One turning vector, and how many steps it has turned:
The counts run from 0 to 1376.
2	-8	-51	33	-4	-24	-24	24	-20	-12	-8	37	-79	-10	-15	-7	0	32	41	27	10	15	-20	11	-13	-2	-42	-5	0	-8	-13	-7	44	1	-4	37	-13	31	16	-2	32	-41	3	-9	18	-18	26	8	-12
1078
4	-9	-66	18	-13	-37	19	-8	-22	-23	5	24	-36	-12	9	-14	31	19	1	29	2	32	16	-3	-39	44	-17	21	-13	-13	-4	11	-2	-4	9	34	3	37	35	-19	24	-31	-7	7	26	-29	19	5	-37
908
-8	3	-47	12	-31	-27	14	26	18	-13	-1	12	-31	-46	11	-10	11	27	-21	9	27	7	5	-18	6	44	-12	40	-7	35	13	-1	36	-32	0	38	-3	32	53	-3	15	-26	5	10	30	-31	24	39	-3
811
-2	-19	-43	7	-10	-33	10	35	-15	-37	-12	17	-44	-22	-2	-11	4	33	12	27	25	-7	-30	0	-4	-20	-44	17	8	21	23	-5	36	-26	-5	53	16	12	36	0	7	-33	-8	14	22	-50	16	19	-6
1158
3	1	-43	0	-37	-35	14	5	11	-7	25	6	-45	-15	14	-17	24	2	-9	3	11	30	27	4	-32	43	-17	28	-10	1	-1	-14	0	-34	2	34	17	48	29	-20	24	-44	19	-22	38	-6	1	50	-26
495
14	-8	-39	30	-1	-18	-3	14	-27	-3	-40	27	-58	5	4	-2	1	5	-5	37	-5	13	10	-6	-15	8	-31	29	-33	-4	-7	-9	47	1	5	38	-26	32	57	-7	9	-17	17	19	27	-39	10	32	-26
919
2	-3	-47	32	-16	-38	-24	25	-5	-19	16	46	-76	-6	-3	-6	4	28	40	30	27	9	-22	16	-3	-1	-23	-12	-1	-4	-1	-4	44	-12	-8	25	-7	18	28	-1	25	-47	18	-7	11	-14	26	2	-6
1079
4	-16	-51	7	7	-35	4	-15	-19	-16	-20	13	-68	18	-1	6	4	19	15	12	11	26	-16	0	20	38	-22	29	7	-22	-14	-29	10	-17	-1	48	-29	24	39	-28	7	-42	29	1	33	-20	6	22	-2
42
-2	1	-46	41	-23	-43	6	-4	-2	-15	-4	29	-54	3	4	-17	8	23	11	27	-5	40	34	-1	-21	41	-23	-2	0	-6	-14	4	15	-8	-9	40	-26	24	19	-13	45	-32	10	-7	29	-8	24	9	-11
296
0	-1	-47	-1	-13	-16	9	19	-2	-23	13	10	-52	-35	-2	2	20	1	9	16	42	11	-6	-1	-16	29	-7	42	-21	-6	2	8	8	-16	2	15	-9	45	58	-24	31	-45	12	-2	20	-19	1	51	-5
199
11	-2	-62	20	-14	-35	2	14	-30	-16	-20	38	-53	-29	9	-2	18	29	7	35	-2	26	5	1	-11	13	-33	20	-13	21	-11	10	42	0	18	34	-4	20	21	-8	13	-29	-12	12	12	-45	35	-2	-29
993
6	-41	-35	12	-8	-36	-5	4	-8	2	-22	15	-58	9	3	11	10	18	5	34	3	20	-22	-26	-3	28	-6	18	1	43	-10	-32	31	-2	4	66	-2	42	33	-24	26	-9	-14	-2	23	-17	19	3	-16
342
5	-12	-51	-1	6	-35	13	23	-26	-34	-15	12	-45	-18	-1	-3	6	24	12	29	15	3	-20	2	-9	-11	-46	33	10	18	4	0	17	-10	-1	59	12	19	39	-19	-4	-44	-7	9	34	-57	10	12	-6
1157
2	-7	-50	40	-33	-34	11	16	3	-13	-3	32	-39	-24	4	-25	10	46	-3	27	-5	21	17	-1	-26	18	-34	-1	-6	19	2	5	40	-10	-2	46	0	22	21	15	28	-20	-8	2	34	-31	36	2	-20
904
-3	-11	-35	44	-14	-16	-2	15	-1	-13	-33	20	-53	-9	-8	-10	-13	38	-3	25	14	0	-4	-6	4	25	-23	12	-15	-6	3	3	58	-16	-7	41	-40	21	53	5	20	-20	11	26	31	-37	22	27	-3
1126
7	-11	-47	-10	-28	-52	1	14	2	-24	17	7	-42	-9	21	-2	22	5	-2	11	13	21	-11	3	-11	17	-22	31	16	42	11	-24	-3	-31	-9	51	34	27	28	-33	7	-48	3	-15	25	-25	3	20	-15
1065
-9	7	-59	25	-16	-16	-4	10	-9	-18	-12	8	-49	22	3	-19	-16	35	3	-1	2	10	-12	25	-9	6	-48	17	4	-28	-4	-43	11	-21	-20	59	6	17	36	-9	-11	-43	20	-9	49	-16	0	27	-17
444
0	-23	-50	27	-22	-18	4	24	-2	-13	-9	21	-28	-21	9	-12	23	35	-6	23	36	-9	-30	-1	-8	21	-6	26	-26	14	26	0	44	-5	2	31	7	37	74	6	7	-12	-7	21	22	-32	17	18	-27
515
3	-3	-33	43	-32	-36	5	28	3	-19	-19	22	-42	13	19	-20	-11	14	-18	31	-24	3	16	1	-38	2	-39	6	-4	21	0	-10	31	-11	-23	66	6	13	34	4	20	-17	2	-1	39	-34	9	20	-24
624
-5	-32	-37	6	-10	-29	10	22	7	-45	16	22	-50	-1	-5	-2	16	15	21	31	50	-6	-31	2	-16	8	-15	18	-1	-3	29	8	11	-27	-18	41	-1	24	59	-21	29	-43	10	12	20	-28	1	39	-6
636
-1	-17	-52	40	-25	-44	7	3	3	-10	-19	22	-47	36	14	-19	-8	41	-6	18	-11	9	0	0	-14	24	-34	-10	7	11	-8	-30	26	-18	-21	68	-6	11	26	-5	9	-22	6	2	40	-25	19	-4	-16
740
-8	36	-48	26	-33	-29	8	13	0	-22	-2	16	-53	-21	4	-8	-7	19	-8	9	2	21	29	3	-11	28	-38	39	4	-14	-15	9	6	-9	-10	34	-22	14	36	-18	18	-66	9	-8	33	-20	19	32	1
808
2	-6	-35	19	-22	-38	-13	15	1	-10	-11	10	-64	-6	0	-4	2	16	11	22	-16	24	-1	-10	-14	8	-41	9	18	33	-21	-27	23	-5	-14	63	2	34	1	-19	31	-33	-15	-29	30	-9	18	12	0
459
8	-20	-42	15	-4	-26	-15	15	-32	1	-38	24	-64	26	2	4	-3	11	3	30	-19	11	-20	-7	-12	-4	-35	18	-8	20	-12	-34	36	2	-11	57	-4	29	37	-20	0	-12	-2	2	28	-33	4	14	-25
1357
-11	5	-57	22	-20	-30	-7	7	-13	-28	-7	22	-48	7	14	4	5	19	2	21	37	9	-28	1	-10	39	0	34	2	0	0	-19	4	14	-16	39	-12	22	71	-32	3	-46	-1	8	18	-13	11	-1	-25
1039
13	-40	-35	6	-17	-46	-5	6	2	-1	-9	25	-54	15	25	4	17	13	2	27	10	17	-15	-13	22	23	-7	5	-6	52	9	-35	44	-34	-2	58	7	33	34	-21	8	-12	13	6	22	-24	4	12	-12
1265
8	-24	-53	-18	-3	-21	-2	22	-12	-4	2	15	-58	-9	6	0	23	12	12	10	29	7	-29	11	13	5	-17	28	-16	6	15	-37	32	-34	10	37	30	44	52	-18	-12	-24	23	-5	19	-31	-13	39	-25
357
-9	10	-45	18	-33	-18	-18	35	10	-5	-1	8	-55	-33	2	2	-5	32	6	-1	27	0	-33	5	7	6	-31	34	9	30	-6	-44	36	-9	-11	41	17	38	36	-8	3	-43	-1	-21	25	-11	18	27	-1
764
-18	-16	-46	25	-30	-17	-8	31	-3	-16	-3	12	-37	-13	-1	0	11	32	4	21	21	-4	-39	-5	-26	12	-13	28	8	18	9	-25	21	13	-16	53	21	41	56	-5	9	-29	-24	-6	27	-19	19	2	-23
30
2	-24	-54	23	-13	-23	21	25	-8	-30	-11	24	-30	-25	8	-13	17	38	-2	33	32	-5	-9	-1	-11	13	-17	17	-18	5	25	14	39	-22	3	30	1	16	57	4	4	-21	3	38	20	-51	21	13	-20
514
4	-2	-40	33	-19	-38	-11	26	-1	-33	24	42	-64	-19	-7	-12	11	9	29	32	22	9	4	16	-30	2	-25	-3	-11	-13	7	28	30	-17	-12	20	1	23	31	0	44	-49	15	3	15	-19	15	25	-11
593
-2	6	-44	12	-36	-25	-26	41	1	-11	18	24	-52	-32	11	-5	8	20	13	13	14	-2	-28	20	-25	0	-26	21	-1	26	7	-28	38	-12	-10	31	43	37	31	-6	3	-41	-6	-25	16	-16	7	18	-30
674
-11	23	-44	22	-35	-22	-9	12	-7	-16	-6	18	-52	15	18	1	-3	4	-15	6	9	15	-3	9	-24	33	-15	39	-9	-12	-12	-25	12	-1	-18	33	-5	23	79	-29	-9	-43	21	1	27	-8	-5	29	-32
923
